One vector is turned by the same rotation once a step. Each row is the vector after some number of steps, and that number follows the row.
The counts run from 0 to 449.
[ -0.4   3.8  -1.9  38.7   9.8 -14.6   4.6 -26.4   0.4 -12.2 -19.9   4.0
  13.2  -2.6 -19.9 -17.5 -21.9 -10.7  -9.3   2.4  38.9  18.6  -6.9 -24.5
   9.2  -7.4   8.7 -11.3 -10.9  25.5  -6.5 -25.6  12.8   4.2  29.8  36.5
 -33.4   3.6 -28.4 -20.8  12.9  -8.2  15.9 -21.1 -25.4 -45.1] | 61
[ -1.5  17.2  11.4  28.6  -0.5 -21.1  -8.6 -20.5   5.5 -24.1   2.2 -27.6
  35.5   9.7 -13.2   5.7 -10.5  17.1 -10.7 -10.9  13.1  12.3 -14.6 -17.9
  12.9  -1.7  -3.7 -16.4   9.7  -6.6  -6.9 -47.5  -7.8   2.5  38.6  35.9
 -17.0   4.6 -17.0 -19.4  -6.7 -12.9  35.5   9.7 -35.1 -31.0] | 307
[  4.9  17.0  11.8  29.2   2.4 -22.0 -13.1 -25.7   5.2 -26.0  -3.9 -31.3
  32.5   4.2 -10.7  13.1  -6.7  20.2 -10.5 -18.6   9.5  13.5  -8.5 -11.9
  11.2  -1.7   3.3 -22.9  14.9  -4.2   0.1 -53.1 -17.1   5.5  26.6  25.8
 -24.1   7.6 -19.5 -18.4  -9.7 -14.9  36.9  15.8 -31.8 -38.0] | 308
[ -3.7   5.5  27.1  38.7  -4.9  -9.7  10.2 -22.1  10.6 -25.5 -14.8  -2.0
  22.6 -10.8 -15.5 -14.6 -25.8  26.4  -5.9   1.8  21.0  14.4  -6.2 -24.8
  -1.1  10.2  -4.4 -16.9  -7.9  -2.3 -13.6 -31.9 -34.2 -24.6  16.8  36.2
 -33.5  -0.6  -1.5 -25.2   4.9  -2.5  17.9  -0.9 -45.9 -31.1] | 73
[-19.6   3.0  -0.1  44.7   8.7  -9.3  -0.5 -40.5   4.7 -39.9 -19.0   9.0
   0.5  -0.2   1.0 -16.9 -10.2   3.1 -12.3 -10.5  32.4  -2.1 -14.4 -21.1
  -4.9 -30.4   2.0 -15.2 -32.8   9.1 -18.7 -14.6  12.3   8.2  10.3  37.8
 -14.9 -24.0 -10.8 -17.9  13.2  -8.6  14.3 -19.1 -26.2 -46.7] | 417
[  5.7  11.7   0.0  29.9  14.0 -22.7 -13.1 -28.1  -4.6 -14.4  -5.4 -34.7
  31.6  -1.8 -22.6  12.5 -18.2   0.4 -12.0 -23.3  30.2  13.2 -24.2  -1.9
  16.6  -5.1  -4.4  -8.7  15.4  17.4   3.1 -38.7   9.1  24.4  31.2  29.0
 -22.2  16.8 -22.2 -16.2  -0.6 -11.8  29.8   0.0 -21.1 -36.4] | 141
[-20.6  14.5  16.7  29.8   0.6 -14.9  -5.2 -23.1   4.4 -37.8   6.6 -10.9
  15.9  -8.6 -10.6   7.7  -4.0   2.8 -17.3 -17.2  14.1  16.5   9.8 -34.9
   4.9 -20.1  34.3 -25.0  -3.9   9.0 -26.5 -31.3  -4.6  -1.7  27.8  31.4
 -32.6 -14.2 -15.2 -25.6  -6.8 -17.6   8.8  -3.3 -23.7 -46.1] | 270
[ -7.3   6.2  21.5  37.8   9.7 -16.8   3.1 -49.0   6.9 -34.4 -28.1  -4.4
   9.8  -7.9   7.3 -10.1 -17.0  28.8  -7.7 -33.4  21.1  -0.2 -18.4  -8.1
 -13.1 -20.6  12.7  -5.9 -33.1  10.7  -0.6  -9.9 -25.6  -4.4  -7.2  22.3
 -28.8 -29.0  18.9  -9.8   2.9 -10.6   0.9  -5.7 -32.9 -36.7] | 43
[-16.1   5.4  24.3  38.0  -3.1  -7.5   3.7 -31.3  10.1 -39.9 -14.9  -6.8
  -0.9   0.6 -10.3  -2.8 -11.7  15.5 -23.2 -15.5  17.0  11.8  14.6 -38.4
  -5.9 -13.4  13.1 -20.6 -21.3  -2.0 -13.7 -16.4 -23.8 -15.0   9.2  24.1
 -24.0 -14.4  -0.5 -26.4   1.2 -15.1   8.8  -6.4 -30.3 -54.6] | 70
[-11.7   2.1  24.8  41.2  -5.4 -13.4   3.5 -34.3  12.6 -31.2 -24.4 -15.6
   6.0  17.4 -13.5 -14.3 -15.1  12.8 -24.6 -17.8  12.2  18.5   7.6 -35.9
  -8.9 -15.2   6.3 -12.1 -24.1  -3.8 -12.8 -12.7 -21.9 -16.1  16.0  24.0
 -20.5 -16.0   5.1 -21.1   4.1 -23.1  10.1 -12.6 -29.9 -49.0] | 391
[-19.8   0.9  18.8  18.2   9.6  -4.9  15.4 -17.7  -0.1 -36.9   4.5  -8.8
  10.0 -27.3 -23.1   7.5 -17.7   1.8 -21.5 -24.1  28.6  13.1  -2.7 -31.3
   6.8  -7.8   6.8  -4.0  -8.6  27.0 -24.9 -15.3 -18.9  -2.2  15.2  37.9
 -51.0   2.6  20.8 -34.6 -16.2 -10.7  -3.0 -10.3 -22.1 -32.2] | 439
[ -9.1  14.2  15.4  21.9   8.2 -15.9   8.7 -25.1   4.5 -35.6   6.8  18.3
  31.6 -22.7   0.1 -11.0 -15.9  20.9   0.6  -6.8  34.1  -4.3 -33.8  -6.4
   2.8  -5.0   2.4  -9.9 -15.3  15.0 -31.3 -33.4  -8.8  -2.4  20.4  51.3
 -35.8 -11.1   9.9 -19.7  -2.3  -4.2  13.0   7.6 -45.8 -16.2] | 447
[ 10.8  10.9   4.0  43.1   8.9 -12.6  -8.4 -49.3  -2.3 -15.1 -31.1  -1.6
  19.3 -16.4  -3.2 -15.6 -30.3  25.9  -0.1 -11.5  34.9  -2.4 -35.6   7.5
  -0.9  -7.8   0.3  -6.4 -12.0  15.8   4.2 -25.0 -11.9  -1.2  -5.3  30.5
 -20.0 -12.4  -5.8 -10.3  21.3   0.6  10.3 -10.1 -39.9 -22.4] | 48
[ 14.6  -4.1   1.5  57.3   9.2 -17.7 -12.4 -43.8   5.7 -24.1 -39.6 -24.3
   7.1  11.6  -9.9  -0.7 -14.9  14.1  -6.7 -21.9  17.4  13.8  -3.6 -19.6
   5.1 -26.7   1.7 -20.1 -11.5   4.1  16.3 -24.8 -11.0   4.5   9.5  15.3
 -18.4  -3.2 -16.5 -19.1   0.4  -1.4  22.3 -17.9 -33.2 -49.8] | 222
[ -9.9  24.6   5.1  23.8  14.7 -23.7 -10.1 -39.3  -4.1 -38.3   3.7 -11.8
  32.4 -12.4  13.9   4.6  -7.1  24.9  -9.7 -28.7  21.4 -12.1 -31.5   6.0
   2.4 -24.9  14.7 -13.8 -12.9  12.8  -9.8 -36.1   3.2  18.2   9.8  31.4
 -21.4 -23.6   1.7  -6.6  -2.2 -15.3  18.7  15.4 -35.5 -30.1] | 129
[  7.8  12.3  18.7   9.7  14.7 -28.4  11.3 -37.1  -4.3 -15.4 -14.8 -16.8
  28.6 -11.8 -13.7  -4.8 -16.8   7.4  -5.9 -36.6  36.8  14.5 -32.8   5.1
  12.0   1.4  19.3  15.8 -11.8  38.5  -1.4 -22.0  -9.5  13.6  15.7  22.5
 -49.7  -5.0  12.1  -6.1  -9.2 -29.3   4.7   1.0 -15.8 -30.0] | 1
[ -7.0   3.4   3.9  21.1  17.7   0.6   2.7 -24.6  -7.7 -38.7   5.7 -19.9
  16.7 -33.8 -17.8  12.6 -24.7  13.8 -14.3 -33.7  33.4  -1.0 -27.6  -0.2
   7.3  -7.4 -26.7  -0.9  -1.2  15.7 -13.8 -23.1 -18.7  15.0  -1.5  36.3
 -36.6   3.9  28.5 -23.6  -9.0   3.0  14.9   0.6 -33.9 -22.0] | 286
[  3.2  17.3   4.4  27.4  16.0 -32.2  -7.4 -37.0   4.3 -25.1  -2.4 -16.9
  41.1   8.3   9.8  -5.6  -8.2  21.5   3.3 -32.3  19.0   1.7 -43.8   3.5
   6.6 -13.8  -5.0  -0.7 -14.2   5.7  -6.5 -36.4   6.7  12.2  29.7  30.9
 -16.0  -8.3   9.3  -7.5  -9.5  -8.4  30.1   4.4 -34.3 -23.1] | 334
[  2.9  21.9  17.2  28.6  11.2 -12.4  -9.9 -32.9  -6.7 -28.7  -3.0 -13.7
  24.5 -39.0  -6.1  13.9 -19.4  34.1  -7.5 -21.9  27.3  -4.4 -17.8   6.0
   5.8  -5.3  13.1 -15.6  11.2  15.2   1.1 -40.1 -25.8   4.6  -0.7  32.9
 -42.8  -8.6  -4.8 -15.1  -1.6  -2.8  11.2  13.2 -34.9 -20.1] | 282
[-16.8   1.6   4.6  33.2  10.6 -12.7  14.4 -36.3   3.7 -27.8 -17.0   7.6
  10.3   9.6  -1.7 -28.0 -24.0   6.6 -10.0 -20.5  29.5   8.8 -35.1 -16.7
  -8.3 -16.1 -13.6   5.4 -38.2   9.3 -17.6  -7.5   5.8   1.2  14.7  38.4
 -17.6 -19.5  24.9 -14.8   7.0 -11.8  14.0 -21.7 -32.7 -36.5] | 212
[ -0.8  19.5  -3.8  34.2  12.7 -10.6 -12.1 -35.5  -2.2 -31.8  -6.5 -18.1
  10.3  -4.6  -3.7   1.7 -16.8  13.1 -21.2 -25.8  31.4  -8.4 -24.9   7.9
   4.0 -14.0 -25.9 -12.2  -4.7  -2.7   9.3 -34.1  -2.8  24.8   5.5  27.4
  -5.9  -2.5 -14.7  -4.9   8.4  -9.0  34.6   8.7 -36.8 -43.9] | 135
[ -2.7   5.8  22.2  30.5   6.6 -11.0  16.4 -16.1  16.0 -47.5  -4.9  -1.7
  12.5  -8.2  -8.1   6.5  -7.3  14.9 -11.6 -12.1  18.5   7.3   1.2 -22.0
   3.6  -0.3  -5.5 -18.9 -16.3   4.4 -13.8 -31.0 -33.3  -4.0  23.2  29.9
 -38.4   0.3  -0.6 -21.9 -18.6  -7.5  26.4  17.3 -42.4 -47.3] | 274
[ -3.8   1.4  10.8  48.0  -0.7  -5.7 -17.4 -39.4  -1.3 -22.4 -29.5 -32.3
  -2.0   7.9 -24.9  -6.3 -27.2   7.5 -22.8 -22.4  17.8  17.5  -1.6 -27.2
  -4.2 -16.7  -9.8 -19.9 -10.1  -0.3   2.0 -15.2 -14.2  -2.3   2.2  20.4
  -9.2  -7.9  -3.2 -19.6  12.3  -6.1  12.8 -26.7 -29.1 -45.2] | 224
[-19.4   8.8  -6.6  41.2  13.6 -10.4  -3.1 -29.5   1.5 -44.5  -1.9   6.5
   3.9  -3.9   1.0  -6.2  -1.8  -1.8 -21.0 -14.4  30.7  -7.0  -7.1 -15.5
  -1.0 -31.2  -2.9 -21.6 -20.6   5.3 -13.5 -22.6   9.2  15.2  12.6  38.0
 -13.9 -14.3 -13.4 -15.2   9.8 -12.6  21.5  -5.9 -29.3 -56.9] | 96
[  2.8  14.3  11.2  35.2   8.9  -4.1  -2.7 -26.4   3.0 -36.8 -11.0 -22.8
   2.3 -10.7 -26.3  18.1 -14.1  10.7 -23.7 -14.8  23.2   6.1   5.7 -13.1
   9.6  -4.4 -10.9 -24.0   6.2   3.8   7.1 -32.9 -31.1   8.7  11.8  25.4
 -24.6  12.0 -19.7 -24.5  -0.3  -7.0  28.3   6.4 -37.1 -51.4] | 108
[  1.9  27.2  20.9  19.5   0.9  -5.1   4.9 -22.5  -2.3 -17.8 -11.4 -28.1
   8.3 -12.3 -33.7   5.3 -20.0  18.8 -30.5 -21.0  36.3   7.7 -10.3   1.6
   7.3  12.0  -9.9  -3.1  11.4   4.0   6.1 -32.7 -32.0   8.8  10.9  21.5
 -34.8  12.6 -11.5 -13.2   2.8 -26.5  22.9  17.4 -28.6 -50.5] | 315
[  8.7   6.5  26.9  26.9  -2.0 -25.0  -0.7 -35.6   7.4 -11.2 -24.1 -38.2
  36.9   7.8 -19.8  -2.2 -26.2  27.6  -2.0 -31.9  12.3  28.3 -15.5 -20.1
   3.1  10.0   3.3  -3.1  -0.7   6.5  -0.4 -29.1 -33.3 -11.6  24.2  22.8
 -27.4   2.5  17.1 -20.0 -11.5 -15.3  16.2  -1.8 -31.0 -26.4] | 193
[-12.4  23.9  30.6  12.6  -4.2 -23.5  11.8 -29.6   4.7 -12.5 -16.8 -13.2
  21.0   3.6 -16.5 -20.0 -14.9  12.4 -21.9 -18.3  33.5  19.5 -12.1 -12.2
  -2.0   4.8  25.6  10.2 -17.5  18.8  -6.1 -20.5 -13.9  -3.4  24.2  19.0
 -39.5 -13.2  -5.9  -6.8   8.0 -48.5   4.4   4.3 -13.5 -51.2] | 356
[ -0.7  12.4  -1.3  23.8  20.9  -3.1   8.9 -26.6 -10.4 -33.5  -3.8  -4.3
   6.8 -32.6 -17.7   8.9 -19.3  11.1 -17.5 -22.8  48.0 -11.3 -30.9  15.2
  11.7 -10.8 -18.7  -0.3  -5.6  27.0   0.8 -22.9 -11.5  25.8  -6.2  31.3
 -37.1   5.9  -2.0 -15.5   0.7  -4.8  20.7   5.9 -30.5 -39.1] | 288
[  4.9 -10.2  -8.0  41.8  20.1  -5.1   1.6 -27.4  -1.0 -30.1 -15.1  -9.2
   2.3 -10.2 -24.5   6.5 -17.4 -10.0 -14.9 -13.4  33.8   8.6  -8.1 -16.0
  15.9 -16.4 -13.6 -13.5  -4.7  24.8  -0.2 -23.9   7.1  20.4  15.9  31.7
 -32.2  14.8 -17.4 -24.5  -2.3   3.9  23.0 -12.1 -31.8 -48.1] | 261
[ -1.7   1.8  25.1  19.3   3.0 -11.9  25.5 -23.6  12.2 -20.8 -24.9   0.6
  10.5   3.5 -28.1 -20.1 -24.4   0.9 -11.8 -11.0  33.9  24.5  -9.5 -24.3
   1.1  14.2   0.0  11.0 -22.6  15.5  -9.0 -12.5 -23.6 -11.4  28.5  30.3
 -46.5   2.1   6.9 -20.6   0.4 -29.0   8.9  -9.8 -23.7 -42.6] | 33
